Each path below is one point turned by a fixed rotation once a step. After each direction that follows a path, write how fast that rotation turns it, in degrees per step (0 if it stays still).
Each turn is a multiple of 5 degrees from 10 to 175, or 0.
Each row of a path follows its step; steps can be skipped.
path 1
step 0: | -23 | -36 | -14 |   0 |  -2 |   0 | -21 |   7 |   1 | -11 | -10 | -12 | -23 |  -1 | -14 |   4 |  -9 |  -2 | -21 |  13 |  25 |   5 |   6 |   2 |  -5 |   0 |   3 |  11 |  -6 | -31 | -20 | -43 |  14 |  20 |   9 | -21 | -10 | -25 |  -7 |  17 | -10 |  -6 |  13 |  -7 |  14 |   2 | -21 |  19 |   7 |  17 |  -5 |   1 |  -6 |  20 |  -1 |  -8 |  -8 |  25 |  17 |
step 1: |   1 | -19 |  -3 |  27 |  20 |   9 |  15 |   1 | -23 |   8 |   1 |   7 |  14 | -15 |  -5 |   8 |  12 |   7 |  36 |  22 |   6 | -10 | -13 | -11 |  -3 |  -7 | -25 |   2 |  -3 | -34 | -11 | -24 | -15 |   8 | -19 |   7 |   4 |  15 | -20 |  12 |  24 | -10 |   3 |  -3 | -17 | -14 |   9 | -27 |  29 |  -4 |  13 |  -2 |   6 |  14 |  -1 |  -1 |   6 |  -4 | -34 |
step 2: |   6 |   4 | -17 | -15 | -24 |  -9 |   1 |   8 |   8 |   7 | -29 |   1 |   1 |  28 |   6 |  20 |   8 |   9 |  11 |  -4 |   9 | -14 |  -5 |  30 |  -1 |  -2 | -25 | -25 |  15 |  12 |  -9 |  11 | -14 | -13 |  -3 | -38 |   3 |  14 |  16 | -10 | -19 |  -5 |   9 | -12 | -22 |  24 |  21 |   1 |   3 | -15 |   5 |  15 |  19 |   1 |   9 | -12 |  25 |  -7 | -22 |
step 3: |   3 |   7 |  -6 | -15 | -10 |   8 |  -1 | -48 |  -9 | -15 |  20 |  15 |  -1 |   7 |   8 | -24 |  -6 |  -1 | -14 |  -1 |  10 |  17 |  -4 |   6 | -22 |   7 |  24 |  18 |   8 | -19 |  18 |  -7 |   8 | -17 |  15 | -43 |  -4 |   6 |  35 |   5 |   2 |   0 |  31 |   5 | -20 |  -6 |   1 |   1 |   6 |  17 | -18 | -15 |  -7 |   2 |  -4 |   6 |   9 |  -6 |   4 |
step 4: |   3 |  -5 |   6 |   9 | -21 |  -3 |   1 |   4 | -14 |  -6 | -15 |   3 |   1 |  -9 | -21 |   1 |  11 | -25 | -13 |  -2 | -10 | -19 |  12 |  12 |  21 |  17 |  -6 |  30 |   4 | -13 | -12 | -10 | -16 |   7 |  18 |  11 | -19 | -10 |   7 |  15 |  10 |  21 |  -3 |  -5 |   7 | -44 |  -3 |   4 |  26 |  -7 |  15 | -32 |  -1 |  37 |  -3 | -20 |   3 |  -1 |  21 |
step 5: |  -2 | -17 | -21 | -18 |  11 |   1 | -18 |   9 |  -7 |  -6 | -15 |   5 |  -5 |  26 |  11 |   7 |  -8 |  21 |   1 |  14 |  -9 |   9 |  -2 | -10 |   1 |  -3 | -34 | -27 |   8 | -34 |  -7 | -12 | -16 |  -5 |  16 |  -9 | -22 |  -8 | -40 |  -9 | -16 |  -7 | -18 |  10 |  15 | -23 |   7 | -14 |  20 | -15 |  -3 |   0 | -19 | -13 |  12 |  -6 |  -9 |  21 | -14 |
step 6: |  21 |  -9 |  13 |  -2 | -17 |   9 |   9 |  13 |  -6 |  10 | -11 |  12 |  26 | -17 |  -7 |   8 |   3 |   5 | -13 |  25 |  25 |   5 | -18 |  -3 |  -4 |  12 | -11 | -15 | -12 | -13 |  15 |  -7 |  35 | -14 |   6 | -24 |   4 |  -5 | -11 |   1 |  10 | -16 |   8 |  13 | -35 |   1 |   6 | -17 |  -1 |  12 |  -2 |  39 |  23 |  -9 | -14 | -18 |  29 |   3 |  -5 |
step 7: |  -7 |  -5 |   6 | -10 | -26 |   0 |  -5 | -19 |  -6 |  13 |   0 |   0 | -22 |   6 | -23 |  25 |   6 |   1 |  18 | -27 |   5 |  12 | -12 |  -2 |   5 |  33 |  -7 |  10 | -11 |  -2 |  20 |  -3 |  -2 |   4 | -37 | -19 |   9 |  35 |  34 |  -7 |  -9 |  24 |   5 |  -9 | -16 | -20 |   2 |  -7 |   2 |   1 | -23 | -13 |   5 |   5 |  19 | -18 |   6 |  -9 |  -8 |
step 9: |  -9 |  -9 |  18 | -12 |  -4 |   0 | -14 |  22 |  -2 |  -8 |  28 |  14 |  13 |  16 |  -5 |   0 | -18 | -30 |   4 |   3 | -13 |  -6 |  33 |  -6 |  -5 |  -2 |   4 |  13 |  -1 | -29 | -10 | -16 |  14 |  15 |  30 |  -9 | -17 |  -8 | -18 |  23 |   1 | -16 |  -9 | -16 | -10 | -20 |  -4 |  21 |   7 |  -7 |  14 |  16 | -21 |  -4 |  14 | -20 |  29 |   2 | -18 |
step 10: | -31 | -12 |  -5 | -11 | -17 |  33 |   9 |  -3 | -12 |  33 | -18 |  17 |  20 |  22 |   2 |  14 | -11 |  11 |  -1 |  19 |  11 |  -9 | -16 |   4 |  19 |  16 |   2 | -19 |  -8 | -24 | -11 | -21 |   7 |  -4 | -15 |   6 |   1 |   2 | -23 |  18 |  -7 |   8 |   4 |  18 |  -9 |  -9 |  -3 |  -8 |  -2 |  -9 |  -4 |  12 |   5 |   7 |  -1 |  -5 | -33 | -35 | -11 |
Speeds:
|   9 |   1 |   0 |   2 |  -2 |   0 |   1 |   0 |   5 |  -1 |  -2 |   0 |   1 |   4 |  -4 |  -6 |   6 |  -4 |  -6 |  -6 |   0 |   7 | -10 |   3 |  -1 |   2 |   2 |  -6 |   7 |   1 |   2 |   1 |  -3 |  -7 |   0 |   0 |  -5 |   2 |  -4 |   0 |   1 |  -3 |  -8 |   3 |   2 |  -8 |   0 |  -4 |   3 |   3 |   0 |  -2 |  -1 |   1 |  -3 |   0 |   2 |   1 |   6 |
40
| -3 | -5 |  7 |  3 |  2 |  0 |  5 | -1 | -1 |  6 |  0 | -7 | -2 | -3 |  1 |  4 |  0 | -3 |  0 |  4 |  0 |  2 | -2 | -1 |  3 |  3 |  6 | -1 | -2 |  1 | -1 |  1 | -1 |  0 | -5 | -6 |  1 |  2 |  5 |  4 |  5 |  2 |  3 |  1 | 12 | -6 |  0 | -6 |  3 | -4 | -1 |  0 | -8 |  7 | -7 | -2 | -2 | -6 | -3 |
115
| -2 |  1 |  0 | -2 |  0 | -5 |  2 | -5 | -1 |  0 | -8 | -3 | -1 |  1 | 10 |  2 | -1 |  5 |  4 | -3 |  2 | -2 | -6 |  0 |  3 | 10 |  6 |  3 |  4 | -4 |  6 |  7 |  3 | -3 |  0 |  3 |  3 |  2 |  3 |  0 |  2 | -7 | -3 | -2 | -5 |  6 |  0 |  0 |  3 |  0 | -4 |  6 |  3 | -2 |  0 | -4 |  3 | -7 |  2 |
85
| -6 |  4 |  0 | -9 | 11 |  5 | -7 | -5 |  0 | -2 |  1 | -1 | -2 |  3 | -5 | -2 | -5 |  5 | -2 |  0 | -5 |  1 |  0 |  3 | -6 |  1 | -2 | -3 | -2 |  0 |  1 |  1 |  0 |  5 | -6 |  1 | -3 |  5 | -3 | -6 |  4 | -4 |  2 |  0 | -6 | -5 | -2 | -1 |  5 |  0 | -5 |  0 | -3 |  4 | -5 |  7 |  1 | -4 |  0 |
160
